These are runs of 6 systems, one row a step. Runs of the same system follow the same rule from any start.
seq 1, Q (8 x 18):
[[  6  29   2  30   7  -9  -8 -15 -40  12   0  14  -8  13   2   6  -2  -3]
 [ -1  -5 -15  -5  -9  16  12 -27   0  14 -28  22  -4  31  12  16  -1   8]
 [ 17  -4   3  -6  19   3  11 -18  22   6 -29   4  16   9  -2 -37  22   0]
 [-18 -18  10  21  22  -5  13   8 -20 -11 -16  -2   5 -14  21 -14  29   1]
 [-19 -18  -4 -18   3 -11  -1  -8  -4  -8 -18   6 -42 -28   4  13  14   0]
 [ 26   4   5  -4   6 -19   3 -30  -9  -6   3  16 -14 -29 -23   5   3 -21]
 [ 10 -23  -5  25   0  11  13 -24 -17 -25  -5  18  16  -8  -4  21 -20  -6]
 [  4 -31 -12  -6  -6  12  -3 -14  10 -30 -24  -1   0   2  -7 -23 -31  17]]
seq 2, J:
[[-32 -11 -10  28 -18  33   0 -13 -22   8  -5  -1   0 -17   9  54   9 -13]
 [-11 -36  -9  30 -12  38  23 -30 -23 -14 -26   8  25  -4   6  16  -7  -4]
 [  2 -25  -9  17  -3  29   9 -45 -13 -13 -48  -2   8  -4  -9 -41  -4   6]
 [ 10  -7  -1 -27  -9   0  17 -48 -12   7 -41   3 -29  -7 -17 -48  16   0]
 [ -3 -25  -2 -62 -15 -15  22 -14  12  -3 -16   2 -42 -25 -10 -22  15   1]
 [ -1 -30   9 -41  -1 -18   6  10  25 -22  14 -10 -24 -58 -18   4  17 -19]
 [ 27 -19  11  -6  14 -28  -1   1  10 -37  30  10  -2 -56 -24  25 -10 -27]
 [ 44   0   0   5   0 -16 -19  -8   8 -38  34  11  10 -19 -36  14 -53 -12]]
seq 3, T, 8 rows:
[[  1 -21   7   0  10 -14  16 -24 -31 -16 -26   4 -22 -27  -5 -36  16  -1]
 [-17 -37   7  11   9 -11  16   2 -34 -33  -8   0 -12 -41   9  -4   8  -2]
 [-11 -40   1  10  -1  -4  -3  16 -13 -49  11  -7  -1 -40  -3   5 -27   2]
 [  3 -25   1  -2 -16  -7   6  28 -13 -42  30  -7  13  -6  -5  -4 -48  14]
 [ -9 -20  -5 -30 -30  -2  13  34   0 -19  22  -8   3  23   6 -10 -41  26]
 [ -7 -11   2 -49 -24  -2  15  36  29   1  13 -19   4  22   3 -33  -9  21]
 [-10   3  14 -30   1  -8  14  47  32  16  12 -24  17  19  16 -36  27  11]
 [-23  18  12  -4  22  -9 -18  52  39  18   9 -23   8   7  22  -6  37   5]]
seq 4, T (8 x 18):
[[-25   1   8  26  11  -6  -3  10 -34   0  -1  -7  -9 -20  14   4  25  -5]
 [-13  -8  -4  11  -3   2 -21   3  -2 -15  13  -7 -13 -39 -11  34  -9 -13]
 [ 20  -2   2  10 -12   3   6  -2  -6 -14  31   4  23  -7 -17  19 -29 -14]
 [  0  -9 -13   0 -24  20  13  -2  -5  -2   1   8  17  35   7  12 -32  15]
 [  1   1 -11 -24 -23  16  -1 -11  14   8 -17 -10  -5  23 -11 -34 -14  17]
 [ -3   9  11 -16  -8  -4  20   0 -11  20  -6 -14  -2   7  -1 -45  27   2]
 [-32  -6   7   3   5   6   4  14  -2  12 -10 -17  -5 -19  15  -2  39  -4]
 [-10   2   7  20  12   6 -24  12  16  -6  12 -20   9 -37  -9  10  13 -17]]
seq 5, J, 8 rows:
[[-13 -37  11 -15 -12   0  33  23  -4 -19  17 -12  14 -24   5  -4   7  -5]
 [  9 -20  13  20  25 -18   1  11  -9 -37   4  -6  13 -31  -4 -23  -2  -4]
 [ 24  14   4   9  10 -31 -15  -9 -30 -19   9  11 -19  -5 -16 -19 -27   4]
 [  8  21  -3 -25 -33 -10  -6   5 -17   6  28  -8 -20  14 -20 -15 -33   8]
 [ -2  10  13 -22 -28   0  18  31   2  15  41 -25  19   5  -7 -13   2  -6]
 [  7  -2  22   7  22 -20  17  42   6  -9  26  -5  36   7  15 -14  13  -2]
 [  6  18   7  27  39 -31 -26  31  -4 -17   6   5   4  15  16 -12 -10  17]
 [ -8  45  -4  17   0 -17 -34  15 -28  16  14   0 -24  25   6   7 -17  14]]
seq 6, Z, 8 rows:
[[-28 -39   1 -31  -5   2  33   7  11   2 -16   6 -13 -16  21  19  35  -1]
 [ 11  20  -1 -13   1  12 -35   3  58  14   9 -23   7 -13 -26  -5   7 -15]
 [ 20   7  13  32 -10   9  13 -17 -37  -6  19 -10  34 -11 -22 -23  -9 -19]
 [-24 -44 -10   4  -2  10   8  15 -10 -38 -20  -3   2   6  21 -12 -26  30]
 [-16  24 -17 -26 -28   3 -26  -2   2  23   0  -6 -42  17  -5  10 -15  14]
 [ -5   9  17 -18 -16  -7  34   4 -18  30  23  -6   1 -15  -3   5  40 -25]
 [ -1 -19  11   3  18   2  -7  35  39 -23  14 -21  28 -22   2 -10   6  -5]
 [ 11  19  -7  28 -12   6 -33  -1 -14 -14  22  -8   8   5 -20   3 -48   4]]
seq 7, Q (8 x 18):
[[  6  -3 -11   3  -7   8  10 -39 -20   3 -30  19 -11  18   0  -5  -8   7]
 [ 13 -17   1  -9   4   2  30 -26  -5  -4 -30  12   9  12   3 -32  10   5]
 [ -4 -33   9  -6  15 -12  31   2 -10 -19 -20   8   5  -9  15 -23  20   4]
 [ -5 -31   6 -16  17 -26  13   6  -5 -26  -8  11 -24 -31   7   1  12   0]
 [ 18 -13   3  -6  15 -31  -3  -7 -10 -29   7  21 -22 -31 -10  16 -10 -10]
 [ 23 -14  -7  11   7 -13  -5 -18 -12 -33   3  28  -2  -6  -9  23 -36   0]
 [ 21 -14 -12   6   4  -3  -6 -14  -3 -32 -14  18   3  21  -4 -11 -46  19]
 [ 13  -5  -1  -1   9 -18   7   4 -19 -21 -12  12   0  32   9 -38 -28  29]]
seq 8, R, 8 rows:
[[ -5 -26  16  21  11   3  37  14 -14 -12  11   2  41 -14  17  13  23 -15]
 [-13 -20   4  35  21   5  -9  37   0 -33   2 -16  34   4  20 -19 -15  18]
 [-11  24  -3  18 -12   1 -27  24 -24  -3  11 -26  -1  25  -3 -36 -34  26]
 [-19  38  -2  -4 -38   4   0  10 -35  38  27 -10 -16  27   1  13  -6   3]
 [-11  13   5 -13 -20  13  21  20  15  38  26   0  21  19  12  41  26 -14]
 [ 13   3   3  16  20  21   0  13  50  11  -1   1  55  26  12  14  12  -6]
 [  2  14 -10  30  21  26 -29 -11  28   8 -40  -8  23  33   6 -31  -1  20]
 [-14  35  -4  -1  -3   8 -21 -18  -6  37 -33 -19 -28  16  -6 -46  24  11]]
seq 9, Z, 8 rows:
[[-15   7   4  36  -1  -2   8 -23 -73   3 -20   0 -19  -3   5 -27   7   4]
 [-35 -32  -6 -23  13 -15  -5   9   4 -19 -34  -1 -49 -29  19  -2  20  17]
 [ 13  23  -1 -29  -7 -13 -29 -21  23  12  12  -6 -39 -40 -38   8   8 -25]
 [ 28 -27  14  -5 -10   2  37 -26 -10 -18  15   0  25 -41 -31 -11   5 -33]
 [  9 -41 -13 -14 -10  20   1  -1  33 -41 -15  -8  21   5 -10 -28 -44  20]
 [  7  21 -14 -23 -46  13   1 -17 -17  19   2  -5 -13  43 -17 -30 -38  21]
 [-16  -1  15 -36 -22 -10  49  23 -24  23   8  -7  -3  24  19 -31  28  10]
 [ -6  14  14 -24  15 -28 -15  60  34   0  30 -24   1   2   7 -22  13  10]]
seq 10, B:
[[  3  13  -4  49  -5  27 -13 -11 -14   2  13  -2  34   6  -6  30 -19 -13]
 [  4   1 -13  14 -31  39  13 -47 -20  18 -18   6  12  14 -13   9  -8  -9]
 [ -7 -28 -11 -16 -11  32  28 -26  23  13 -39   9  15  17  10   1  19   2]
 [ 11 -16   9  -2  26   2  27   4  30   3 -26   7  37  24  20 -29  28   6]
 [ -6   6  19  28  32 -16  20  17 -26   5  -8   3  20  15  30 -23  36   3]
 [-20  15  12  47  24   2 -12  -3 -26  13  -8  -7   0 -25  10  10  39 -18]
 [  3   8  10  17  -3  16   3 -30  -6  17   4 -10   8 -45 -24  13  36 -41]
 [  0 -32   9  -8 -26  25  41 -14  -2  -4  13 -10  28 -35 -16   8  16 -29]]
seq 11, B (8 x 18):
[[ 13 -20   0   9   5  21  13 -11  26  -9 -10   2  39   2  -2   1   1  -7]
 [  5 -11   6  13   1   6  29  -7 -21  -2 -11   2  25  18   7 -30   3   6]
 [-27  -9  -1  22  10  13   2  -2 -13   5 -31  -6   0   1  20 -13  24   9]
 [ -2  15   9  10  15   5  -7 -10  13  20 -14 -12   5 -15  -6 -18  40 -15]
 [ -1   2  18  -5  -4  -5  28   4 -10  16  17  -7  11 -20  -3  -1  36 -23]
 [-15 -18  10  19  -2  17  10  18  -1  -9  17 -15  28 -23   5  16   9 -13]
 [  0   1   2  28 -14  30   0  -6 -10  -2   8 -23  33  -7 -16 -20  -9  -9]
 [-21  -4  -4   1 -34  34  15 -13 -18  18 -10 -22   7   5  -4 -21   7   1]]
seq 12, R:
[[-33 -14   5 -10 -25  35  -6   6  17   8   0 -51   1 -47 -19 -22  29 -16]
 [ 12  16  20  39  -1  14  -4 -14 -18   4  25 -29  32 -44 -34 -16  17 -39]
 [-42 -18  -5  56  -8  42 -20  -1 -25 -12  -6 -31  13 -39   2  21   4 -10]
 [-29 -10   9   8 -35  37  -5  25  -2  -5  25 -62  24 -32 -21 -38   0  -5]
 [ -4  25  14  53 -25  28  -1  -2 -48  14  35 -32  39 -11 -20  -7  -6 -24]
 [-55  -7  -2  41 -32  53   1  24 -26  14  12 -39  30  -4  16  23   8  -3]
 [-20  11  15  20 -27  39   7  41   7  20  35 -55  61   7  -3 -30  12  -6]
 [-13  40   8  70  -6  40 -15  11 -25  32  17 -32  57  25   4  -5   6  -9]]

Which system made each run below?
seq 13 (2 x 18):
[[  4  -9  -7   8 -19  11 -13  20   3 -28  29 -12  21   5 -11   7 -54  10]
 [  1  12  -7  -9 -24  -1 -18  28   3  -8  25 -17   3  30  -7 -22 -47  25]]

Q
seq 14:
[[ -6 -13  -3  18   4   7   7 -28 -10   3   1  28  -9 -37   2  84  20 -35]
 [ 42 -33  -1  13   6  20  18 -42  24 -28  -3  20  41 -28 -28  20 -13 -30]]

B
seq 15 (2 x 18):
[[ 17   1   3 -41  28 -39  11 -13  17   7 -35  26 -34  13   9 -31  28  10]
 [ 23  10   7 -18  46 -57  -9 -11   5  -5 -17  37 -44 -11   5   4  21  -3]]

R
seq 16 (2 x 18):
[[-11 -41  19  20   5 -12  43  -8 -60 -31   0   2  -1 -50   4  -9  20 -16]
 [  5 -40  -1   5   0 -21  10  -9 -49 -61  -9   5 -22 -24  -9 -35 -43  18]]

J
seq 17:
[[-15 -46 -12   4 -25  40  15  -4   3 -28 -15 -14  25   1  -1 -13 -29  14]
 [ -8  -7  -1   2 -24  17  -4  10 -14 -16   0 -34  12   7 -14 -61 -29  21]]

T
seq 18:
[[-25 -24 -13  26 -28  48  26   8 -15  -1  -2   5  43  43  30  36 -24  14]
 [-47  20 -18  11 -18  42 -20  22  16  42 -17 -16   6  48  33  20  13  21]]

Z
seq 19:
[[  5  15   7  -3 -12   5  -5  41  23   6  42 -21  34  18  -3   1 -15  -2]
 [  7  28 -10  32  -8  26 -17  -5   2  16   6   3  32  41   2  21 -24   4]]

R
seq 20 (2 x 18):
[[-12  31  25  26  10 -15  29  14 -52  37  12  -2  13  14  24 -12  48 -12]
 [-46  -9 -15   9   0  24 -33   1  21  10 -19  -8 -30 -31  12  56  25  -9]]

T
seq 21, 2 rows:
[[  8 -20   9  17  28  -7  32 -28  -7   2 -15  36   9 -27  13  48  44 -32]
 [  2 -43 -26   8  11  12 -18 -25  19 -47 -40  23 -11  -4   3  22 -43  20]]

J
seq 22 (2 x 18):
[[-17 -24  11 -27  -6  -4  31  28   5  -4   3 -15   6  -3  13 -28  20   7]
 [ 22  19  17  27  25 -25   2  16 -19  -7  24   7  22   7   2 -10  -2  -4]]

R
seq 23 (2 x 18):
[[ -8 -17  -7 -29 -19  -2   0   6  14  -8  14   1 -19 -17  -5  30 -13  -3]
 [ 17  -8  -4 -11  -3  -4 -10  14  26 -21  16  -2  14   7 -10  -5 -34   8]]

B
seq 24:
[[ 12  17  -5  15  13   7 -32 -19  19   1 -14  -6   0  -5 -18  -9  -4  -5]
 [ 10  25   5  19   2 -11   2 -13 -36  12   7   9  -4   9  -3  -1   1  -6]]

T
seq 25:
[[-29 -34  -6  11 -24  48  38  -6  -9   9 -23  -5  32  16  22   9  14   5]
 [-13 -23   2 -39  -7  12   5   3  40   0 -22 -30  -9 -25 -10 -46  30   1]]

Q
seq 26 (2 x 18):
[[  4   7   2  -3  -1   2  32   1  -8  22 -11  15  21  52  25 -13  11  13]
 [-17   6  -2  28  27   3  -2  10   2  15 -23  13  11  26  37  20  27   8]]

B
seq 27 (2 x 18):
[[ 15  -6  -3 -29   1 -12   2 -23  17  -3 -13  10 -22 -15 -17  -6   3  -6]
 [  8 -24   5 -29   8 -25  18  13   9 -21   4  10  -8  -9   4  -6  -3   4]]

B
seq 28 (2 x 18):
[[ 39 -23  11   9  19 -13   9 -27   7 -36   5   9  18 -49 -32  -7  -5 -28]
 [ -8 -45  -7  32  -3  10  -3  -2 -30 -58  -2   2   8 -26  -1  11 -46   9]]

Q
seq 29, 2 rows:
[[ 30 -12   3  16  12  15  -7 -23  27 -21  -7  -8  32 -22 -28 -24  -9 -16]
 [ -5   6   2  41   4   2   4   4 -47  -7  -2   2  18  28  17 -16 -19  16]]

T
seq 30, 2 rows:
[[ 10  22 -12   8 -10 -19 -27 -31 -54 -12 -14  10 -48   9 -18 -31 -45  21]
 [-13  18  -4 -46 -69   9  16  -5 -34  29  25 -25 -32  10 -25 -25 -17   4]]

J
seq 31:
[[ -4   7 -18 -39 -29  18 -21  -7  39  15  -5 -11 -21  11 -17  -1 -17   9]
 [ 24  32  18  16  -1  -3   5   5  -9  19  27 -16  34   9 -17 -32   9 -16]]

Q
seq 32 (2 x 18):
[[-39   4  -7 -10  11  11 -11  39  33  25 -31 -12   0  45  44 -17  28  35]
 [ 10  62  15  14  34 -22 -21  26  20  48  11  -4  14  35  15  -9  40  -5]]

B
seq 33 (2 x 18):
[[  6 -11  -8  14  27  -8 -14 -23  -3 -21 -43  14 -14   3   5 -24  -6  16]
 [  5  -3   4   2  15 -32  -2 -12 -37 -20 -12  10 -34 -17  -4 -23  -2   5]]

T
